[[124 117 147 139 140 132]
 [127 122 136 121 133 113]
 [123 154 142 114 137 144]] gives 142

[[144 105 141 145]
 [122 128 121 131]
 [135 122 134 136]] gives 134

[[150 116 128 130 114]
 [123 118 128 129 124]
 [133 133 137 129 116]] gives 137

[[133 119 143 149 127 110]
 [139 123 119 119 144 133]
 [124 136 112 106 129 148]] gives 112

[[148 114 119 121 153]
 [110 145 142 133 108]
 [122 129 154 154 114]] gives 154

[[123 154 115 151 137]
 [127 158 115 134 128]
 [109 145 115 146 122]] gives 115

[[112 115 104 129]
 [112 134 144 129]
 [111 121 111 118]] gives 111

[[129 115 111 134 144]
 [123 114 111 134 146]
 [141 141 137 106 115]] gives 137

[[142 117 121 118 147 143 144]
 [138 109 144 148 126 112 150]
 [140 119 109 121 146 133 131]] gives 109
---
[152 152 150 150] yields 152
[122 121 103 102 134 153] yields 122
[115 141 143 151 105] yields 115
[113 141 145 156 152 135] yields 113
[100 123 128 109 114 137] yields 100
[128 120 152 149 135 119 121] yields 128
[106 138 122 116] yields 106
[141 107 152 114] yields 141
[121 112 107 122 149 139] yields 121
---
[[112 102 139 156 144 101 106 105 126 101]
 [142 101 143 148 111 129 106 117 144 135]
 [138 102 148 152 108 133 105 122 147 135]
 [132 145 104 126 124  99 136 107 102 107]
 [128 104 147 155 131 108 115 118 144 109]
 [152 115 151 141 103 116 129 146 151 111]
 [141 101 150 153 109 127 106 123 147 126]
 [138 102 138 142 112 145 101 111 137 149]
 [134 103 134 138 114 144 101 106 130 150]
 [153 147 138 123 106 101 148 151 139 100]
 [155 146 108 111 101 132 127 115 108 140]
 [154 139 148 132 105 101 146 153 150 100]] 100

[[140 133 124 127 124 118 125 128 128 127 130 128 132 131 131]
 [137 142 124 121 124 123 123 122 124 127 130 128 132 131 131]
 [133 119 124 136 130 126 126 128 128 127 121 126 137 129 131]
 [133 127 124 127 124 123 125 128 129 125 129 128 132 129 131]
 [127 141 130 132 121 124 125 140 128 137 131 128 121 136 131]
 [128 127 124 125 124 123 118 119 122 132 130 128 132 129 125]
 [146 127 124 116 131 115 125 127 137 108 130 128 132 128 131]
 [103 127 129 127 124 143 127 128 123 143 130 128 118 129 121]] 121

[[137 139 111 140 101 151 102 124 112 139 146 100 147 119 138]
 [125 127 134 127 138 124 150 138 130 113 112 100 133 119 113]
 [113 147 132 106 124 145 112 110 117 132 125 143 145 136 149]
 [101 128 103 128 113 119 121 120 128 140 109 144 134 119 139]
 [116 101 124 144 128 131 125 152 130 107 109 143 119 121 122]
 [103 105 127 107 121 118 147 107 143 104 133 124 140 142 124]
 [143 155 100 106 152 141 136 152 139 117 145 124 124 134 127]
 [127 156 149 117 149 109 110 133 153 121 119 103 110 114 149]
 [155 140 125 110 121 125 149 152 153 113 139 120 130 104 146]] 146

[[106 146 148 109 122 116 130 145 120]
 [105 144 148 107 132 107 115 142 136]
 [137 117 118 104 129 124 113 112 137]
 [108 135 138 105 141 105 107 127 145]
 [106 137 141 114 143 106 114 135 147]
 [106 146 152 135 108 125 129 142 107]
 [134 146 137 113 104 143 146 147 105]
 [109 128 131 116 145 106 113 130 149]
 [117 145 148 131 106 134 140 144 104]] 104

[[127 125 128 126 128 124 124 125 129]
 [134 120 122 113 125 126 117 117 132]
 [115 146 146 116 117 123 134 146 117]
 [118 135 136 121 130 119 124 134 131]
 [118 141 138 110 125 121 129 140 128]
 [114 150 148 110 115 123 137 151 115]
 [118 128 135 129 128 116 119 127 130]
 [135 122 124 114 122 129 122 121 128]] 128
---
[[139 152 112 117 151]
 [135 130 129 134 131]] => 112

[126 125 118 106] => 118

[136 104 102  99] => 102

[[105 115 103 119]
 [112 114 100 133]
 [143 148 109 144]] => 103

[108 131  99 132 119 123 131] => 99

[[124 120 143 148 125 140 133]
 [122 122 141 151 123 138 133]] => 143
---
array([[132, 129, 130, 135, 133, 142, 131],
       [140, 148, 143, 118, 146, 149, 142],
       [150, 144, 132, 134, 144, 114, 130]])	118

array([[137, 117, 101, 128, 126],
       [127, 112, 125, 154, 106],
       [125, 109, 136, 109, 143]])	125

array([124, 153, 142, 140, 130])	142

array([113, 150, 106, 133, 145])	106

array([102, 127, 131, 110, 148])	131

array([150, 124, 122, 157, 115, 134, 117])	157
---
[[147 121 121 135 122 107 114]
 [131 147 132 127 124 121 106]
 [135 127 129 130 135 122 104]
 [141 111 131 126 118 131 149]
 [117 122 129 130 135 120 108]
 [106 129 125 131 133 143 148]
 [135 111 116 129 133 132 149]
 [118 132 129 130 124 130 152]
 [133 132 125 123 127 136 153]
 [145 117 131 134 130 122 107]
 [135 134 129 135 127 124 102]
 [140 114 121 123 121 134 147]] gives 131

[[128 128 128 128 128 128 128 127 128 129 149]
 [127 128 128 128 128 128 128 128 128 145 153]
 [128 128 128 128 128 129 129 151 153 153 153]
 [128 128 128 128 128 128 128 140 154 154 153]
 [128 128 128 128 128 130 151 153 153 154 153]
 [128 130 151 153 153 154 153 153 153 153 153]
 [128 128 128 128 128 128 128 128 147 153 154]
 [129 148 153 153 153 153 154 153 153 153 153]
 [128 128 128 128 128 128 128 128 128 128 148]
 [128 128 128 129 151 154 153 153 153 153 153]] gives 127

[[124 123 134 132 142 142 119 123 132 121 129 126 130 131]
 [126 100 120 124 129 140 126 122 122 135 125 125 136 144]
 [128 136 126 139 124 121 125 135 132 128 130 129 125 144]
 [134 133 123 134 122 119 134 129 129 113 120 128 131 121]
 [125 139 138 108 117 125 129 126 129 130 131 131 132 115]
 [128 148 133 112 107 133 126 131 121 133 123 127 126 120]
 [127 124 132 147 133 127 130 129 132 118 126 137 127 125]] gives 126

[[152 119 123 110 109 120 136 106 120 144 116 136 148 109 107]
 [149 131 120 114 146 125 110 119 126 126 151 133 116 113 112]
 [146 137 145 110 109 133 141 110 142 108 112 146 146 112 117]
 [113 119 113 131 120 117 139 120 113 131 117 111 140 115 114]
 [123 118 121 128 117 121 139 121 125 148 113 121 140 124 125]
 [145 143 144 110 140 137 115 112 141 107 142 144 132 110 107]
 [123 141 151 127 111 136 147 140 148 112 108 148 143 146 143]
 [109 141 142 150 112 138 147 146 144 123 109 133 126 148 147]
 [115 147 146 124 139 142 121 143 144 115 140 145 115 141 141]
 [148 142 150 104 135 140 117 110 151 110 139 148 123 121 110]] gives 149

[[137 136 136 138 135 135 136 143 146 137 134 130 131]
 [142 134 133 137 130 141 144 147 138 134 145 134 141]
 [123 118 119 122 122 124 114 110 116 117 130 125 128]
 [124 141 132 133 132 130 142 132 122 140 137 130 134]
 [117 125 128 126 128 121 121 123 117 124 113 127 118]
 [128 117 120 115 122 126 123 122 120 113 122 130 126]
 [114 114 115 123 119 116 107 100 113 115 111 123 116]
 [126 114 119 111 119 120 117 111 130 116 108 125 113]
 [146 141 137 130 133 140 152 155 143 140 150 133 144]
 [144 143 136 140 136 140 148 153 148 140 151 134 146]
 [124 115 112 112 118 121 116 105 118 110 125 126 126]] gives 142

[[123 129 139 139 124 124 120 129 124 118]
 [128 121 139 136 125 120 120 127 126 117]
 [124 135 122 128 132 140 135 125 123 138]
 [129 130 139 128 122 134 120 125 129 121]
 [136 128 126 118 137 124 130 133 129 138]
 [122 151 114 124 147 135 143 133 118 157]
 [123 132 131 135 130 129 126 133 122 130]
 [135 129 145 126 133 122 117 132 125 127]
 [139 111 126 121 124 112 124 132 137 120]
 [133 112 125 126 122 117 125 129 135 118]
 [135 116 144 133 127 111 116 132 127 115]
 [134 121 147 129 128 121 115 129 127 118]] gives 128
---
[[101 124 143 148 151 103 133 158 149 157]
 [126 119 150 128 117 104 107 133 150 113]
 [141  99 158 130 101 125 150 122 146 141]
 [115 155 157 100 156 119 131 130 142 135]
 [128 127 101 126 138 121 110 152 135 112]
 [152 119 149 150 149 155 145 113 153 105]
 [109 107 156 107 114 107 102 108 106  98]
 [125 157 126 126 155 105 114 152 134 114]
 [149 117 106 132 121 102 107 107 102 137]
 [115 158 140 121 152 121  99 121 110 117]
 [156 154 151 101 125 133 136 112 102 125]
 [156 111 111 140 141 103 116 134  98 140]] result: 101

[[132 122 130 129 129 128 131 115 131 130 130 131 132 120 130 125]
 [125 134 128 129 126 128 124 142 125 119 122 125 122 134 128 130]
 [105 125 129 128 131 125 132 122 121 139 136 121 121 129 128 118]
 [124 124 129 128 129 127 128 118 122 130 132 124 126 125 128 124]
 [143 129 128 127 129 129 126 129 132 124 123 131 132 128 128 136]
 [123 125 128 128 128 129 130 116 128 130 131 127 128 126 128 120]
 [118 129 128 128 127 128 131 131 124 130 135 124 123 128 128 128]
 [121 124 130 127 129 126 129 115 124 130 132 127 128 124 129 119]
 [111 129 127 127 130 125 125 134 120 126 125 119 117 133 127 128]
 [127 132 125 129 124 131 135 136 135 140 132 135 137 135 126 124]
 [121 130 128 128 126 129 131 135 124 128 134 124 122 128 127 130]
 [136 128 127 128 127 129 129 124 129 129 125 127 127 128 126 134]] result: 132

[[125 135 136 138 123 129 141 129 134 123 147 127]
 [129 127 132 137 125 131 129 133 129 126 128 129]
 [130 123 124 124 130 128 120 129 124 131 115 128]
 [128 127 129 134 127 129 128 131 129 126 127 130]
 [126 133 133 129 125 128 135 128 131 126 138 123]
 [129 126 130 138 127 130 129 132 128 126 128 132]
 [125 137 138 133 121 129 145 127 135 127 151 123]
 [126 133 122 115 132 122 125 122 128 127 128 125]
 [126 134 133 127 124 129 135 128 132 127 139 122]
 [129 126 129 129 127 130 123 132 127 129 119 125]] result: 125

[[136 144 120 147 123 113 128 112 126 123 125 136 135]
 [129 107 143 134 146 140 119 134 114 101 140 131 124]
 [115 140 130 115 132 136 138 137 128 147 140 119 112]
 [124 151 122 114 128 129 134 129 138 149 125 123 122]
 [139 120 116 105 135 125 112 124 114 112 142 129 133]
 [139 144 115 119 132 124 116 121 138 152 137 112 123]
 [136 120 108 114 128 118 119 127 108 114 144 140 133]
 [132 104 137 125 131 134 118 132 129 109 129 129 132]
 [130 132 143 108 133 141 132 125 130 137 128 102 122]
 [141 111 141 130 120 132 127 117 138 122 108 114 140]
 [121 123 131 138 114 125 133 127 121 149 142 118 113]
 [125 149 135 150 123 115 134 111 110 111 131 126 127]] result: 136

[[141 119 131 127 129 126 128 130]
 [133 120 124 128 127 131 125 130]
 [119 124 121 132 127 133 124 127]
 [120 133 130 127 128 126 130 128]
 [127 128 125 130 125 128 127 128]
 [122 114 128 128 127 128 126 125]
 [135 129 124 128 126 128 127 129]
 [134 122 128 126 129 125 128 128]
 [124 130 128 128 128 129 128 125]
 [116 106 130 129 128 129 126 124]] result: 141
